[[-22 -12 -19 -17 -23 -10  11  40]
 [ -8   1  -9  -9 -42 -40 -21  -2]
 [-23  -3 -30 -25 -44 -58  11  -6]
 [-31  -1 -32  12 -53 -64 -29 -44]
 [-33 -12 -31  -6 -41 -45   5   3]
 [  2  -2   6  13   3   2  -7 -10]
 [-12  -9  -9  -3 -14 -14   7  11]
 [-30   9 -31  26 -49 -40 -69 -47]
 [ -8   1  -5  30  11  10 -16 -31]
 [-30  -5 -36  -8 -52 -81   8 -41]]
:
[[ 40  11 -10 -23 -17 -19 -12 -22]
 [ -2 -21 -40 -42  -9  -9   1  -8]
 [ -6  11 -58 -44 -25 -30  -3 -23]
 [-44 -29 -64 -53  12 -32  -1 -31]
 [  3   5 -45 -41  -6 -31 -12 -33]
 [-10  -7   2   3  13   6  -2   2]
 [ 11   7 -14 -14  -3  -9  -9 -12]
 [-47 -69 -40 -49  26 -31   9 -30]
 [-31 -16  10  11  30  -5   1  -8]
 [-41   8 -81 -52  -8 -36  -5 -30]]

[[ 50  23 -14 -45 -23  15  30  -3   4  72  34  55  50  10  12  21]
 [  9  -9  -4 -18 -30 -16 -27 -16 -16  29   6  19  11  -8  19 -25]]
:
[[ 21  12  10  50  55  34  72   4  -3  30  15 -23 -45 -14  23  50]
 [-25  19  -8  11  19   6  29 -16 -16 -27 -16 -30 -18  -4  -9   9]]

[[-22   6  11  -3 -20 -36 -47   4   0  31 -33]
 [ -6  29  10   1  28 -49  -4  20 -46 -37  41]
 [-23  35 -17   4   5   7  12 -33  44 -15   6]
 [ 17  19  28  20  22  18 -11 -27 -24 -54 -42]
 [-14  15  26 -39  20  28  38  15 -30  27 -11]
 [-20 -69 -38  -2  -7 -33  15   5  42 -32  -5]
 [ 20  -3  -3  -4 -35  27  -3 -62 -31  23  27]]
:
[[-33  31   0   4 -47 -36 -20  -3  11   6 -22]
 [ 41 -37 -46  20  -4 -49  28   1  10  29  -6]
 [  6 -15  44 -33  12   7   5   4 -17  35 -23]
 [-42 -54 -24 -27 -11  18  22  20  28  19  17]
 [-11  27 -30  15  38  28  20 -39  26  15 -14]
 [ -5 -32  42   5  15 -33  -7  -2 -38 -69 -20]
 [ 27  23 -31 -62  -3  27 -35  -4  -3  -3  20]]

[[-66  -2   9 -52  55  -9  -5  63  39  53 -16  -9]
 [-21 -25  47   8 -34  10  28  26  25  48   4  12]
 [-13   8  43   5 -42  -2  -8  17  24 -23  21  -6]
 [-18  12 -43  58  13  11  16 -14 -24 -13 -15 -21]
 [-20  10  36  42  23  24   7  27   8  16 -41 -28]]
:
[[ -9 -16  53  39  63  -5  -9  55 -52   9  -2 -66]
 [ 12   4  48  25  26  28  10 -34   8  47 -25 -21]
 [ -6  21 -23  24  17  -8  -2 -42   5  43   8 -13]
 [-21 -15 -13 -24 -14  16  11  13  58 -43  12 -18]
 [-28 -41  16   8  27   7  24  23  42  36  10 -20]]

[[ 24 -10 -52 -33 -13  17  17]
 [ 48  18  11  -3  52  47  41]
 [ 46  29 -46 -16  49  54  38]
 [ 22  40 -17  20  -4  36   7]
 [ 21  11 -17  -7 -34  28  -5]
 [ 65   0  12 -27  54  56  51]
 [ 25  20 -43 -13  42  32  26]
 [ 69  -9   3 -47  68  62  50]]
:
[[ 17  17 -13 -33 -52 -10  24]
 [ 41  47  52  -3  11  18  48]
 [ 38  54  49 -16 -46  29  46]
 [  7  36  -4  20 -17  40  22]
 [ -5  28 -34  -7 -17  11  21]
 [ 51  56  54 -27  12   0  65]
 [ 26  32  42 -13 -43  20  25]
 [ 50  62  68 -47   3  -9  69]]

[[ 35 -67]
 [ 22 -20]
 [ 20 -66]
 [ 64 -16]
 [ 22  -3]
 [-14  24]
 [ 63 -65]
 [ 15  27]
 [ 66 -63]
 [ 10  11]
 [ 30  -6]
 [ 25 -11]]
:
[[-67  35]
 [-20  22]
 [-66  20]
 [-16  64]
 [ -3  22]
 [ 24 -14]
 [-65  63]
 [ 27  15]
 [-63  66]
 [ 11  10]
 [ -6  30]
 [-11  25]]

[[-79 -48  58]
 [-24 -42  -1]]
:
[[ 58 -48 -79]
 [ -1 -42 -24]]

[[  5   0  56  47 -34  59  -7  33  26]
 [ 14   3  44  51 -36  57 -10  24  49]
 [  1  16  26 -13  55  16  35  41 -43]
 [ 35  25  39  57 -12  54   7  33  50]
 [-56 -34  44 -20 -13 -10   1  -5 -38]
 [ 31  17  28  53 -27  55  -7  31  39]]
:
[[ 26  33  -7  59 -34  47  56   0   5]
 [ 49  24 -10  57 -36  51  44   3  14]
 [-43  41  35  16  55 -13  26  16   1]
 [ 50  33   7  54 -12  57  39  25  35]
 [-38  -5   1 -10 -13 -20  44 -34 -56]
 [ 39  31  -7  55 -27  53  28  17  31]]

[[ 25  68  41 -12  66   8  -2  -9   9 -16  24  42  -8]
 [ 15  28  32   8  56  19 -14   3  -5  14  17  -1 -13]
 [-22  35   3  -6  22 -31 -31 -11 -26  -6 -13 -21 -43]
 [-14   2 -28  25 -67 -25  42  29  29  17 -11  15  33]
 [ 19  37  -1  -6 -30  -8  57   9  48 -23  12  76  47]
 [ 32  29  42   6  60  34   1   4  15  12  29  25   9]]
:
[[ -8  42  24 -16   9  -9  -2   8  66 -12  41  68  25]
 [-13  -1  17  14  -5   3 -14  19  56   8  32  28  15]
 [-43 -21 -13  -6 -26 -11 -31 -31  22  -6   3  35 -22]
 [ 33  15 -11  17  29  29  42 -25 -67  25 -28   2 -14]
 [ 47  76  12 -23  48   9  57  -8 -30  -6  -1  37  19]
 [  9  25  29  12  15   4   1  34  60   6  42  29  32]]
---
[[ 15  72  16]
 [-46  10  -4]
 [ -3 -33  20]
 [-17 -34   2]
 [ 66 -25  14]]
:
[[ 15  72]
 [-46  10]
 [ -3 -33]]

[[-71 -34 -15]
 [-26  53 -10]
 [ 43 -22 -69]
 [ 14 -40  -2]
 [ 28 -43  45]]
:
[[-71 -34]
 [-26  53]
 [ 43 -22]]

[[ 47  -4 -16  28]
 [-21  49 -23  -3]
 [-43 -45  81   8]]
:
[[ 47  -4]
 [-21  49]
 [-43 -45]]

[[  5  24  -9  -6   1]
 [  7 -16 -19  32  59]
 [ -8  12  -7  10  35]]
:
[[  5  24]
 [  7 -16]
 [ -8  12]]

[[ 50  19  54   8 -28]
 [  2 -21 -10  11  17]
 [ 54  21  58 -64 -31]]
:
[[ 50  19]
 [  2 -21]
 [ 54  21]]

[[  9  40 -18 -56]
 [ 81 -57  50  58]
 [-33  -3  41  24]
 [ -9   7 -78 -24]
 [ 26  70 -61  63]]
:
[[  9  40]
 [ 81 -57]
 [-33  -3]]

[[-82 -12  -5]
 [ 68  29  32]
 [ 60  -3  10]]
:
[[-82 -12]
 [ 68  29]
 [ 60  -3]]

[[ 36   8 -25  32 -23]
 [-16  -7  18  59   6]
 [-21 -14  30  71  17]
 [-11 -26  28  73   7]
 [ 20  24 -33 -73 -13]]
:
[[ 36   8]
 [-16  -7]
 [-21 -14]]

[[  5 -37   0 -31]
 [ -1   7  53  -1]
 [-19  26  11  42]
 [ -4  13  70  -1]]
:
[[  5 -37]
 [ -1   7]
 [-19  26]]
